Where one turn sends some rows of the set: a few examples, then the rows asked
ket: 12; 1; -6; -19; 2; -11; 22; 5; 8; -19; -2; -29; -19; -5; -21; 4; 10; -15; -21
tutev: -22; -11; -8; -2; 6; -42; 23; 16; 20; 37; -7; -9; -8; 12; 12; -3; -31; 13; 7
gubol: 5; -6; -12; 7; -20; -8; -46; -6; -4; -13; -1; 13; 10; -13; -4; 4; -2; 2; 33
Figu: 33; 18; -24; 9; -4; -5; -6; -27; 16; 22; -32; 11; 3; 7; -2; -16; -10; -8; 15
pofaz: -3; 7; -13; 17; -18; 3; -23; 1; -6; -22; -19; 30; 14; -8; -10; 4; -10; 16; 23
daf: -6; 24; 11; 9; -13; 10; 4; 6; -8; 36; -32; -7; 32; -15; -4; -24; 12; -7; -6
ridet: 10; 31; -10; 15; -11; 1; 10; -8; -18; 27; -18; 4; -1; -35; 13; 7; 0; -14; -16
Fal: 21; 26; 0; 10; 9; -18; 3; -35; 15; 1; -30; -9; 7; -2; 17; 10; -8; -16; -15
bala: -18; -16; 9; -8; -31; -27; -7; 5; -3; -4; 12; -10; -23; -6; 24; 9; 3; 22; 5
suse: 18; -4; 4; -15; -25; 6; -17; -9; 14; -24; -16; -15; 10; 0; -6; -26; 12; 15; -1
tum: -8; 19; 5; 25; -4; -34; -13; 17; -3; -18; -9; 13; 12; 25; -16; -7; -1; -2; 34
buz: 17; -16; -23; -1; -10; -3; -3; 12; 20; 6; 5; 11; 13; -14; 42; -5; -20; 7; 9
vufi: -8; 14; -4; 14; -24; 6; 38; 0; 1; 3; -29; 5; 3; 0; -8; -24; -25; 16; -12
nutov: -6; 32; 1; -15; 23; -20; 9; 0; 24; -11; -21; -23; -2; 15; -17; -15; 21; -5; 6
mab: 1; 0; -12; -9; -5; -34; -14; -12; 1; 19; -2; -14; -15; -6; -50; -10; -6; -25; 19
danav: -21; 22; -11; -20; 2; -44; -4; 6; -2; 7; -12; -23; -16; -22; 15; 4; 15; 24; -4
risop: 23; 11; 7; -3; -15; -12; 7; 5; 16; -26; -13; 5; -35; -3; -22; 0; 5; 1; -5
fam: -13; -18; -10; 0; 2; -35; 26; 22; 10; 41; -2; -3; -10; 11; 10; -5; -26; 18; 1
tabal: -29; 19; -19; 0; 4; 2; 2; 11; 2; 40; -43; -24; 23; -20; 12; -6; -2; -11; 4
nobo: -6; -16; -21; -13; -2; -1; 4; 17; 6; -27; -25; 4; 17; -15; 29; 5; -23; 10; -4
Bem: -28; -21; 4; -5; -39; -25; -1; 3; -2; -6; 10; -14; -18; -3; 17; 7; -6; 19; -3
sepog: -3; 43; -10; 6; 5; -43; 5; 6; 1; 9; -24; -9; 14; -4; -2; 17; 33; 7; -5
Fikab: -5; 5; -3; -18; 2; -12; -26; 22; 17; 11; -12; -28; -6; -30; -20; 6; 20; -33; 10
mipal: -12; 38; 16; -2; -9; -33; 19; 2; 21; 14; 10; -11; 32; -22; -9; -13; -19; -2; -3
bug: 10; 0; 17; 15; -18; -19; 22; 31; 9; 28; -4; -4; 15; 27; -16; 1; -26; -11; 21
Bedi: 4; 3; 12; 0; -26; 1; 9; -6; 21; -3; -6; -37; 24; 7; -12; 0; 16; 2; -28
Kemaz: -12; -5; 15; 15; -15; -17; -13; 10; 16; 43; -24; -3; -16; 15; -25; 19; 11; -3; 22
feb: -51; -16; -9; -4; -31; -13; 1; 5; 2; 3; -3; -18; -5; -16; 22; 13; -10; -4; -3
nabit: -1; 4; 13; 7; -14; -21; -5; 17; 9; 13; 1; -31; -20; 26; 3; 40; 1; -6; 5
Nobi: -25; -5; 6; 3; -4; -33; -25; 3; -5; 32; -25; -13; -8; 25; -21; 9; 7; 13; 27
Pup: 25; 15; -10; 19; -21; 0; 9; 6; 16; 35; -11; 10; -11; -33; -5; 5; -6; -26; 8
Zopi: -26; -9; 5; 0; 0; -36; -20; 0; -15; 23; -15; -10; -15; 23; -26; 4; -3; 13; 29
gasu: -14; 32; 5; 9; -24; -2; 31; -19; -2; 30; -10; -4; 1; -2; -8; -18; -20; -18; -8
Zin: 6; -8; -6; 29; 9; -9; -5; 22; -13; -8; -37; 4; 34; 4; 25; -10; -10; 0; 7
lafom: -26; -9; 0; -8; 10; -35; 12; 17; 35; 35; -13; -16; -18; -2; 13; 15; -17; -14; 11
Zak: 0; -11; -18; -10; -8; -24; 15; 17; -11; 57; -27; -25; -2; -11; -11; -1; 0; -4; -15
Kalag: -13; 15; -14; -4; -21; -11; 13; 4; 16; 10; 6; -4; 22; -33; 17; -35; -19; 22; -6
Damaf: 15; -8; 7; -3; -6; -25; 13; 15; -18; 19; -32; -15; 31; -15; -21; -1; 8; -21; -24
dok: -6; 11; -19; 20; -4; -32; 0; -20; 4; -6; 8; -8; 14; -21; -33; -7; -4; -34; -5
mosav: -10; 3; -7; 22; 7; -18; 2; 9; 11; 19; 9; -22; 0; -16; 33; 24; -36; -14; 2
regop: 2; -13; -6; -3; -17; -1; -47; -7; -5; -11; -1; 1; 13; -5; -2; -2; 0; -1; 35
vut: -24; -21; -3; 19; -4; -9; -25; 17; -10; -23; 7; -25; 15; -16; 9; 2; -8; -10; -6
suv: 22; -19; -23; -3; -10; -7; 1; 11; 16; -6; -8; 9; 9; -13; 40; 3; -23; 11; 1
lafa: -43; 24; -5; -17; 10; -18; 0; 6; 7; -22; -26; -23; 1; 0; -14; -19; -6; 10; 1
Zup: 2; 18; -9; -10; 21; -16; -6; 17; 12; -15; 5; -16; 9; -36; -24; -13; 18; -15; 2
rogi: 17; -21; -15; 3; 11; -10; -18; 20; 13; 32; -23; 6; 30; 7; -19; -11; -20; -4; 28
fasov: 12; -17; -24; 4; 16; -7; -15; 12; 6; 34; -25; 6; 25; 18; -9; -11; -22; -2; 26
varob: 21; -10; 5; 8; 7; -8; -6; 24; 23; 13; -21; 21; 13; 3; -37; -6; -19; 2; 27

vut turns into Zin
Figu turns into mab
Where do these go?
fam turns into bala
pofaz turns into varob
risop turns into Pup
sepog turns into mipal
suv turns into gubol
nutov turns into gasu

Where one turn sends some rows of the set: a few examples, then the rows asked
bemi: -3; -12; 59; 6; 2; 14; -14; 12; -24; 34; 7; 12; -20; 0; -8; 37
vupon: 8; 4; 26; 35; -36; -20; 6; 1; -6; 6; 14; 42; -31; 3; -16; 6
bedon: 1; -5; 15; 14; -28; -21; 1; 45; 9; 4; -17; 8; 2; 26; -37; 7
tis: 21; 3; 41; 46; -27; -16; 5; -5; -12; 7; 12; 37; -20; 19; -12; 11
valit: -35; -5; 4; 37; -4; 10; 29; 8; -21; 0; -12; 17; -8; 25; 14; 31
Vur: 29; -9; 20; 31; -20; -10; -19; -14; 12; 1; 3; 19; -10; 28; -3; -3
pigi: -28; -5; 8; 39; 0; 12; 27; 5; -22; 1; -13; 12; -4; 33; 16; 30
siv: -8; -20; 33; -11; 2; 17; -30; 10; -2; 29; 2; 2; -22; -7; -5; 23
bufeb: 4; -7; 17; 17; -24; -20; -4; 41; 11; 2; -18; 3; 8; 33; -34; 6
Pubu: -23; -20; 41; 30; 18; 33; 18; 8; 1; 16; 22; 13; 14; -3; -22; -8
tanum: -12; -10; 49; 0; -3; 12; -13; 16; -20; 33; 9; 15; -29; -12; -12; 34
did: -15; -14; 36; -8; -5; 15; -22; 16; -9; 32; 7; 10; -29; -15; -11; 28
gofut: -37; -6; -5; 32; -6; 10; 26; 8; -15; -1; -12; 15; -13; 21; 15; 25
sofep: -23; -21; 33; 26; 19; 34; 14; 7; 7; 16; 21; 11; 14; -5; -21; -12
penu: -1; -2; 21; 16; -30; -23; 7; 46; 3; 4; -15; 12; 1; 24; -41; 10
kes: 2; -21; 44; -5; 8; 20; -33; 6; -5; 28; 2; -2; -13; 6; -1; 25
Sumeb: 8; -4; 32; 24; -24; -20; 4; 42; -1; 4; -16; 8; 10; 37; -36; 12
kele: 11; -7; 26; 21; -20; -20; -2; 39; 5; 2; -18; 4; 12; 38; -33; 8
Gomo: -28; -11; -6; 31; 3; 14; 17; 2; -10; -3; -15; 5; -3; 32; 21; 22
lemu: -35; -9; -10; 29; -3; 11; 21; 5; -9; -1; -16; 8; -9; 24; 16; 22
ganob: -28; -20; 36; 26; 16; 33; 19; 10; 4; 16; 23; 15; 9; -10; -22; -9
pire: 3; -17; 58; 4; 8; 17; -24; 7; -16; 32; 4; 4; -13; 8; -3; 33
doza: 4; -1; 29; 22; -26; -22; 8; 45; -3; 5; -14; 13; 4; 30; -39; 13
bam: -25; -9; 4; 37; 4; 13; 19; 1; -15; -2; -14; 8; 0; 36; 20; 26
Pugug: 6; -1; 7; 24; -37; -15; -5; -2; 10; 4; 10; 35; -32; -1; -14; -1
lagek: -22; -22; 39; 28; 20; 34; 15; 7; 5; 16; 20; 11; 15; -3; -22; -9
Fer: 30; -4; 38; 43; -18; -12; -7; -13; -3; 3; 6; 27; -9; 31; -4; 5
fuda: 16; -9; 4; 23; -28; -11; -19; -9; 19; 0; 4; 23; -21; 11; -6; -8
Zada: -25; -19; 39; 29; 17; 32; 21; 11; 1; 16; 23; 15; 12; -7; -23; -7
sefi: -27; -21; 33; 25; 18; 32; 16; 9; 7; 16; 21; 13; 11; -8; -22; -12

vupon turns into Pugug
bedon turns into bufeb
Where do these go?
tanum turns into did
lagek turns into Pubu
gofut turns into lemu

